Families of rows that turns and mirrors carry onto each other, the same ones carrying the whole set onto itself: the rest of each named row's family, in list order:
7 families of 5 rows:
k711: [-1.23  0.26  3.29  2.06  1.45 -0.27  2.73  0.23]
k10: [-0.92  4.85  0.06  1.15  1.64  0.22  0.12  1.23]
k241: [-1.64 -0.66  2.45 -0.19  0.97  2.74  2.00 -1.02]
k638: [-1.46 -1.29  1.44 -0.23  0.78  1.80  2.39 -1.45]
k610: [-0.50  0.72  0.48 -2.83  2.73  2.59  0.74  1.09]
k704: [ 0.00  2.07 -2.03 -1.20  1.08 -0.80 -0.24  1.20]
k846: [-0.58 -0.60  1.98 -0.38  1.47  2.85  2.64 -1.04]
k444: [-0.94  1.47 -2.57 -0.59  0.87 -0.73 -0.26  0.86]
k148: [-2.56  0.33  3.05  1.74  2.11 -1.01  1.71  1.25]
k758: [-1.20  0.44  3.94  0.85  2.00 -0.78  2.39  0.73]
k643: [ 0.54  0.44 -1.08 -2.27  2.16  2.11  1.46  0.51]
k158: [ 0.54  2.75  1.84  1.63  0.98 -2.26  1.22  1.29]
k630: [-1.80 -0.35  1.63  1.12  0.38  3.21 -0.38 -0.70]
k845: [-2.72  2.07  2.01  1.92  1.51  2.72  1.80 -0.68]
k536: [-1.78 -0.06  2.14  0.24  0.05  2.61  1.38 -1.58]
k590: [-1.70  2.94 -2.30  0.00  2.14  1.84  0.38  0.77]
k695: [ 0.40  1.73 -2.34 -0.99  0.26  0.42 -0.19  0.89]
k797: [-0.70 -0.63 -0.18 -1.99  2.50  2.78  1.38  1.13]
k943: [ 0.70  0.82  0.26 -2.99  1.71  2.11  1.05  0.05]
k741: [-2.41  0.00  2.91  2.24  2.29  0.29 -0.02  1.92]
k168: [ 0.45  2.70  1.58  0.95 -0.17 -2.38  0.70  0.22]
k256: [-1.05  1.07 -1.92  0.61  1.25  0.08 -1.71  1.63]
k404: [-1.94  0.53  3.67  1.98  1.39 -0.76  2.00  0.68]
k709: [ 0.05  1.38 -1.70 -1.15  1.56 -1.65  0.61  1.45]
k215: [ 1.02  2.31 -1.80 -0.55  1.16 -1.13  0.51  1.14]
k349: [-0.05  3.03  2.13  1.63  0.64 -0.26 -1.76  1.62]
k539: [-0.91 -0.05  3.45  0.38  0.52  2.76  1.80 -0.59]
k887: [-0.46  0.76  0.47 -1.46  2.66  3.08 -1.08  1.80]
k283: [ 0.61  3.18  1.30  0.49  1.10 -1.78  0.10  2.51]
k102: [-2.00  2.12  0.46 -0.53  3.03  3.76  1.34  0.48]
k126: [-2.68  3.08  1.87  2.56  2.40  0.06  1.42  1.30]
k454: [ 0.07  3.17  1.58  1.05  0.57 -2.26  0.15  1.46]
k114: [-0.36  0.38 -0.43 -2.69  2.06  2.59  0.80  0.50]
k397: [ 0.34  3.74  2.08  0.57  0.40 -1.44 -0.37  1.14]
k720: [-1.81  0.47  2.55  2.66  0.77 -1.14  1.77  1.00]

The rest of the family of k846: k711, k643, k158, k215
The rest of the family of k845: k10, k590, k102, k126
The rest of the family of k404: k241, k704, k454, k114
The rest of the family of k610: k444, k148, k536, k397
The rest of the family of k349: k630, k741, k256, k887

Families of rows that turns and mirrors carry onto each other, the same ones carrying the whole set onto itself: the rest of each named row's family, in list order:
7 families of 4 rows:
k708: [ 1.96 -1.84 -1.66  2.94  0.21 -1.16 -0.83  4.01 -4.12  0.89 -0.89  0.66
 -0.27 -1.53 -0.69 -0.93 -1.04 -0.83  3.02  1.34 -2.83  0.15 -1.75]
k588: [-0.85  0.98  1.22  3.15  4.97  0.42 -3.16  0.83 -4.55 -2.70 -0.35 -0.26
  2.36 -0.34  0.88 -0.67  2.43  0.51  2.23  2.30 -2.21 -3.46  1.53]
k239: [ 4.21 -1.94 -0.44  3.15  3.75  0.71 -2.70 -0.13 -3.27 -1.75 -0.63  2.04
 -0.20 -0.96  0.30  2.54  2.12  0.34  4.79  1.03  2.16 -2.55  1.14]
k551: [ 4.91 -2.65  0.72  2.77  3.88 -0.81 -1.05  1.61 -2.69 -1.31 -1.79  2.86
  1.64 -2.02  1.84  2.74  2.54  0.90  1.51 -0.63  0.08 -1.95  0.94]
k785: [ 1.56 -0.71  1.55 -0.93  0.39  0.17 -1.08  3.41 -4.21 -3.75 -1.19  1.92
  1.45 -0.58  1.46  0.84  1.90 -3.34  3.97  1.83 -3.61 -0.87  2.84]
k63: [ 2.16 -0.13  1.94  2.22  3.21 -0.67 -1.62  2.76 -3.12 -1.97 -0.21  0.98
  3.66 -1.70  1.38  0.19  1.40  0.23 -0.95  0.07 -4.66 -1.26  0.80]
k335: [-2.84 -0.77  1.51  3.40  1.58 -0.11 -2.70  1.56 -1.18 -0.96 -0.46  0.66
 -1.07  0.21  2.49 -1.90  0.05 -1.35  2.96  1.48 -1.63 -0.67  2.39]
k243: [ 1.57 -2.72  0.11  3.03  3.81 -0.54 -0.98  3.30 -1.73 -0.24 -0.75 -1.93
  1.26 -2.66 -0.31  2.46  0.69  0.08  5.12  3.72  1.33 -1.68  1.49]
k403: [ 2.90 -1.10 -1.07  2.54  1.04  1.38 -2.62 -2.45 -0.13 -1.78 -0.39  1.28
  3.67  0.96 -0.47  0.53  2.13 -0.78  2.57  0.16 -1.16 -1.53  0.85]
k341: [ 1.72 -0.63  1.23 -0.92  0.22  0.56 -1.39  3.08 -4.15 -3.84 -0.79  1.80
  0.94 -0.41  1.01  0.86  1.68 -3.53  4.74  2.14 -3.21 -0.75  2.86]
k260: [ 2.75 -3.25  0.66  2.56  3.31 -1.30 -0.01  4.40 -1.11  0.15 -1.10 -1.23
  2.21 -3.40  0.32  2.82  0.47  0.20  3.22  2.51 -0.04 -0.77  1.21]
k808: [ 3.00 -1.99  0.42  3.37  5.05 -0.37 -1.90  0.63 -3.62 -1.73 -2.09  2.19
  1.08 -1.23  1.69  2.24  3.30  1.19  3.08  0.64  1.30 -3.39  1.41]
k85: [ 3.05 -3.09  0.03  2.63  2.82 -0.59 -0.69  3.75 -1.06  0.03 -0.28 -1.51
  1.33 -3.09 -0.53  2.92 -0.06 -0.29  4.60  3.02  0.80 -0.55  1.10]
k653: [-1.97 -1.24  2.01  3.09  1.16 -0.72 -1.85  2.48 -0.67 -0.69 -0.76  1.18
 -0.23 -0.39  3.14 -1.63 -0.07 -1.22  1.29  0.44 -2.86 -0.02  2.24]
k780: [ 1.64 -0.85 -0.84  2.84  1.99  1.19 -2.66 -2.68 -0.66 -1.94 -0.99  1.10
  3.77  1.16 -0.01  0.20  2.86 -0.35  2.61  0.55 -0.95 -2.45  1.17]
k485: [ 6.15 -2.65 -0.11  2.67  2.52  0.24 -1.97  0.88 -2.28 -1.42 -0.42  2.69
  0.46 -1.71  0.43  3.07  1.36  0.05  3.20 -0.20  0.87 -1.07  0.67]
k3: [ 1.75 -1.09 -0.41  2.73  2.11  0.56 -2.12 -1.92 -0.51 -1.77 -1.53  1.39
  4.51  0.79  0.61  0.24  3.05 -0.11  1.45 -0.04 -1.72 -2.32  1.21]
k693: [-1.23 -1.03  0.99  3.12  0.23  0.45 -2.92  1.38 -0.53 -0.87  0.67  0.78
 -1.72  0.08  1.62 -1.47 -1.00 -2.05  3.53  1.22 -1.54  0.51  2.00]
k674: [ 0.54 -1.17 -2.09  3.39  0.96 -0.57 -1.67  2.97 -4.78  0.46 -0.78  0.08
 -1.04 -0.78 -1.06 -1.29 -0.67 -0.78  4.74  2.51 -1.59 -0.82 -1.37]
k787: [ 1.36 -2.88  0.73  3.03  4.32 -1.28 -0.23  4.01 -1.78 -0.10 -1.64 -1.65
  2.11 -3.03  0.57  2.38  1.22  0.57  3.81  3.22  0.50 -1.91  1.61]
k898: [ 3.00 -1.35 -0.56  2.44  1.17  0.74 -2.02 -1.80 -0.02 -1.66 -0.96  1.60
  4.37  0.55  0.17  0.55  2.31 -0.54  1.28 -0.46 -2.00 -1.41  0.85]
k715: [-0.43 -1.46  1.54  2.75 -0.11 -0.23 -2.14  2.32 -0.05 -0.59  0.36  1.29
 -0.85 -0.45  2.17 -1.22 -1.13 -1.91  1.80  0.21 -2.61  1.13  1.72]
k170: [-1.04 -1.06 -1.43  3.66  2.37 -1.27 -1.14  3.42 -5.35  0.42 -2.08  0.05
 -0.07 -0.92  0.11 -1.69  0.51  0.01  3.67  2.47 -2.07 -1.99 -1.03]
k945: [ 0.39 -1.63 -0.97  3.19  1.58 -1.96 -0.33  4.43 -4.67  0.85 -2.25  0.67
  0.73 -1.60  0.49 -1.32  0.04 -0.03  1.93  1.28 -3.35 -0.93 -1.34]
k542: [ 1.01 -0.39  1.20 -0.73  0.64  0.57 -1.62  2.80 -4.48 -3.94 -0.99  1.58
  0.88 -0.20  1.10  0.70  2.02 -3.31  5.12  2.51 -2.89 -1.31  3.01]
k985: [ 1.84  0.89 -0.15  2.72  2.40  2.13 -4.37 -0.19 -3.58 -2.68  2.25 -0.42
  0.37 -0.06 -1.48  0.05  0.19 -1.09  4.66  2.66 -1.15 -1.50  0.82]
k389: [ 0.78 -0.50  1.51 -0.74  1.05  0.16 -1.26  3.18 -4.56 -3.83 -1.43  1.75
  1.37 -0.35  1.61  0.62  2.31 -3.07  4.33  2.20 -3.41 -1.50  3.06]
k117: [ 4.83 -0.25  0.60  1.86  0.69  1.01 -2.85  1.65 -2.11 -1.99  2.34  0.83
  1.75 -1.48 -0.95  0.97 -0.76 -1.29  1.50  0.41 -3.51  0.82  0.09]

The rest of the family of k898: k403, k780, k3
The rest of the family of k389: k785, k341, k542
The rest of the family of k674: k708, k170, k945
The rest of the family of k239: k551, k808, k485
The rest of the family of k653: k335, k693, k715
The rest of the family of k117: k588, k63, k985

Families of rows that turns and mirrors carry onto each other, the same ones carrying the whole set onto itself: the rest of each named row's family, in list order:
4 families of 8 rows:
k848: [-3.10  1.23 -0.02 -0.72 -1.42 -1.04 -2.53 -0.85 -0.79  0.55 -0.78  2.08
 -0.88 -0.79  0.28 -1.86 -1.03  0.45 -3.19  2.48  0.71 -2.68  0.16  1.71
  0.78  0.28  0.92 -0.53  1.07  2.15]
k870: [ 0.87 -2.04  2.10  0.79  0.28  1.11  1.15  1.33  1.23  0.73  1.01 -0.48
  2.50 -1.20  0.94 -0.65  1.75 -0.71  0.88 -1.11 -1.84  3.63 -0.89  0.76
 -1.90 -2.68 -0.86  1.90  2.48 -1.00]
k52: [ 0.22  1.80 -1.30 -1.20 -2.11 -0.54 -1.46 -0.96  0.20  0.18 -2.01  1.45
 -0.16 -0.62 -0.27 -1.37 -0.42  1.15 -2.56  1.61  2.47 -1.04  0.44  0.95
  0.16 -0.13  0.94 -0.90 -3.07  2.31]
k865: [-2.76  1.56  0.51 -1.07 -0.58 -1.62 -1.26  0.28 -1.19  0.48 -1.87  1.98
  0.79 -0.62  0.39 -1.57 -0.68  1.03 -2.29  0.19  2.01 -3.64 -0.53  1.08
 -0.23 -1.98  0.37 -0.29 -2.18  2.16]
k757: [-2.88  0.02  0.64 -1.11 -1.01 -1.09 -2.10 -1.65 -1.22 -0.48 -0.52  0.40
 -0.58 -1.32  1.48  0.01 -0.56  1.21 -2.14  2.31  0.68 -4.09  1.02  0.82
  0.06 -0.36  0.85 -0.98  0.36  1.87]
k464: [-1.36  0.87 -1.60 -1.34 -1.78  0.63 -2.58 -1.17 -1.43  0.18  0.47  0.45
 -1.30 -2.30  0.39 -2.15 -1.03 -0.76 -1.29  0.06  1.26 -1.99 -1.00  1.34
  0.59 -2.10  0.97 -1.36 -1.60  2.60]
k574: [ 0.61  1.37 -0.53 -0.72 -1.72  0.65 -1.98 -0.66  0.84  0.02 -0.75  0.78
  0.23 -0.60 -1.09 -0.85 -0.98  1.62 -1.52  0.07  3.21 -2.27  1.39  0.38
  0.56  0.64  1.85 -1.15 -2.14  1.99]
k453: [ 0.51 -0.42  1.83  0.59  0.61  0.94  1.34  2.01  0.98 -0.85  0.71 -3.44
  1.20  2.75  1.93  0.07  0.80 -0.95 -0.79 -1.56 -2.91  2.19  0.23  0.02
 -0.02 -0.97 -1.29  0.25  1.13 -2.04]
k250: [-1.36  0.84  1.71 -1.17 -1.16 -0.85 -1.93  0.00 -0.48  1.23 -1.19  0.76
  0.56 -1.69  0.28 -0.40  0.29  1.85 -0.76  0.76  2.83 -4.56  0.25 -0.29
 -0.38 -0.01  0.36 -0.68 -1.68  1.39]
k361: [-0.58 -0.75  2.87  1.22  0.56  2.39  1.91  1.52  0.71  0.80 -0.03 -1.19
  1.37  1.67  1.00 -0.41 -0.84 -0.38 -0.07 -2.14 -3.71  1.67  0.25  0.99
 -0.20 -1.07  0.58  1.06  3.95 -1.61]
k332: [-0.26 -1.17  3.17  1.17  0.45  1.17  1.47  2.20  1.77  0.45  0.18 -1.37
  2.25  1.40  1.22 -0.97  1.02 -2.08 -1.09 -2.07 -3.34  1.68  0.18  0.86
  0.92 -1.43 -1.79 -0.18  2.72 -1.92]
k359: [-0.98  0.66 -1.47 -0.67 -1.64 -1.33 -1.24 -2.09  0.62 -0.95 -0.25  1.57
 -0.19 -1.99  0.35 -1.94 -0.33  0.58 -2.92  0.57  1.87 -1.45 -0.74  1.62
  0.05 -1.54  1.27 -0.96 -1.56  3.42]
k907: [ 0.75 -0.07  1.60  1.55 -0.53  1.47  1.97  2.27  0.97  0.10  0.75 -1.58
  2.43  3.03  0.62  0.76  0.16  0.58  0.31 -1.97 -2.85  1.46  0.31  0.49
 -0.79 -1.21  1.44  1.21  3.16 -1.09]
k692: [ 0.90 -1.92  2.80  0.49  1.96  1.61  1.15  1.55  2.46  1.25 -0.22 -1.47
  0.94 -0.48  1.36 -0.80  0.62 -0.88 -1.06 -0.12 -1.59  3.61  0.59  0.24
  0.28  0.33  0.42  1.19  1.99 -2.83]
k712: [ 0.43 -2.34  2.82  0.36  1.54  1.67  1.67  2.05  1.59  1.19 -0.11 -1.37
  1.70  0.17  0.99 -1.14  1.65 -1.53 -1.44 -0.17 -1.64  3.38  0.97  0.76
  1.24 -1.09 -0.57  1.22  1.52 -3.12]
k296: [-0.16  0.12  1.73  0.13  0.41  1.81  0.80  2.28  0.02 -0.42  0.41 -1.73
  2.03  0.71  1.95 -0.64  0.56 -1.46  0.29 -2.19 -2.47  3.69 -0.59  0.35
 -0.77 -2.67 -2.37  0.26  1.27 -2.04]
k494: [-1.07  2.10  0.47 -0.89 -1.82 -1.82 -1.54 -0.05 -0.92  1.19 -2.41  1.03
  0.99 -0.38  0.44 -1.22 -0.10  1.22 -1.71  0.80  2.51 -3.40 -0.20  0.47
 -0.31 -1.69 -0.10 -0.64 -2.71  2.01]
k540: [ 0.12 -0.89  3.42  0.74  1.70  1.29  0.85  1.92  1.67  0.57 -0.42 -2.65
  1.30  1.16  1.85 -0.84  0.07 -1.45 -0.58 -2.23 -2.96  1.99 -0.19  0.00
  0.12 -0.64 -1.53  0.10  2.05 -2.06]
k889: [-1.19  1.80 -0.71 -1.49 -1.42 -0.88 -1.07 -0.19  0.52 -0.31 -1.65  2.23
 -0.14 -0.80 -0.68 -2.13 -0.61  1.19 -2.74  0.15  2.53 -1.26 -0.64  0.87
  0.38  0.22  0.45 -0.75 -2.94  2.26]
k746: [ 0.74 -2.10  1.83  0.59  1.10  2.76  1.37  0.60  1.45  1.69  0.57 -1.28
  1.57 -0.81  0.64 -0.12  0.37 -0.92  0.44 -1.62 -2.47  2.79 -0.14  0.53
 -1.20 -1.83  1.89  1.47  3.37 -1.53]
k393: [ 0.23 -2.08  1.57 -0.36  1.74  0.20  0.91  1.31  1.68  0.30  0.12 -2.11
  1.17  0.71  1.86  0.79  1.84 -0.84 -1.33  1.25 -2.22  3.55  0.54 -0.15
 -0.71  0.33  0.30  1.26  1.41 -2.60]
k527: [-1.14  0.46  1.11 -0.50 -1.25 -1.58 -2.58 -0.10 -0.71  1.60 -0.47  0.77
 -0.20 -2.05  0.07 -2.54 -0.06  0.22 -0.84  0.04  2.37 -3.68 -1.29  1.07
  0.25 -1.42 -0.54 -0.44 -1.44  2.51]
k930: [-1.87  1.40  0.09 -0.64 -2.47 -2.07 -1.07 -1.13 -1.34  0.22 -1.44  1.47
  0.46 -0.91  1.55 -0.57 -0.50  1.69 -2.13  2.46  0.73 -3.61  0.21  1.71
  0.36 -1.86  0.93 -0.58 -0.14  2.61]
k815: [-0.80 -1.36  2.08  0.73 -0.67  2.58  2.29  2.07  0.92  0.91  0.62  0.20
  1.63  0.98  0.16 -0.24  0.49 -0.97 -0.29 -2.02 -3.90  2.09 -0.07  1.03
  0.03 -1.36  0.44  0.67  4.17 -1.26]
k443: [-0.01 -2.54  1.44  0.09  1.06  2.82  1.61  1.57  1.09  2.00  0.42 -0.25
  2.02 -0.68 -0.12 -0.08  1.30 -1.70 -0.29 -0.97 -2.50  3.71  0.31  0.63
 -0.63 -1.96  1.38  1.09  2.15 -2.05]
k257: [-0.38 -0.93  1.79  0.22  1.12  1.10  0.92  1.78  1.65  0.02 -0.41  0.14
  2.05  0.80  1.35 -0.76  1.05 -1.02 -1.56  1.02 -2.26  4.71  0.74  0.76
 -0.93  0.41 -1.14  1.50  3.13 -2.30]
k682: [ 0.27  0.04  1.78  1.68  0.68  1.52  1.50  2.97  0.77 -0.04  0.10  0.53
  3.07  1.65  0.70 -0.18 -0.50  0.46 -0.38 -0.52 -2.50  3.12  1.45  1.84
 -0.13 -1.84  0.61  1.50  3.58 -1.30]
k791: [-0.71  0.32 -1.58 -0.99 -2.06  0.62 -1.99 -2.73 -0.66 -1.80  0.59 -0.52
 -1.25 -1.62  0.47 -0.60 -1.07  0.58 -1.81  0.51  0.95 -2.20  0.92  1.09
  0.37 -1.05  1.44 -1.42 -1.33  2.77]
k155: [-0.42  0.65 -1.79 -0.86 -2.80 -0.90 -1.44 -2.33 -0.32 -0.37 -0.79  1.20
 -0.48 -1.79  0.70 -0.86 -0.21  0.42 -2.10  1.55  0.90 -1.75 -0.32  1.68
 -0.36 -1.95  1.31 -1.26 -1.16  3.46]
k466: [-0.16  1.30 -0.46 -0.25 -0.92 -0.33 -2.43  0.84 -0.07  0.91 -0.90  2.07
 -0.17 -0.55 -1.08 -2.03 -1.76  0.92 -2.44  1.66  2.54 -1.82  0.83  1.86
  1.92  0.11  1.93 -0.61 -1.21  2.07]
k205: [-2.65  0.57 -0.09 -0.49 -1.28 -1.74 -0.71 -1.53 -1.16 -0.69 -0.50  1.74
  0.00 -1.47  1.24 -1.83 -0.46  1.55 -2.74  1.56  1.38 -3.06  0.03  2.31
  0.58 -2.52  1.59  0.31 -0.39  2.61]
k976: [ 0.69 -2.30  1.55  0.23  0.40  1.16  1.75  1.57  1.19  1.63  1.20 -1.19
  2.09 -0.18  0.86  1.15  1.90  0.13  0.80 -0.29 -1.94  2.35 -0.67 -0.14
 -2.11 -1.27  1.90  2.04  2.68 -1.40]

The rest of the family of k712: k865, k332, k359, k889, k815, k443, k205
The rest of the family of k791: k757, k574, k453, k250, k907, k393, k976

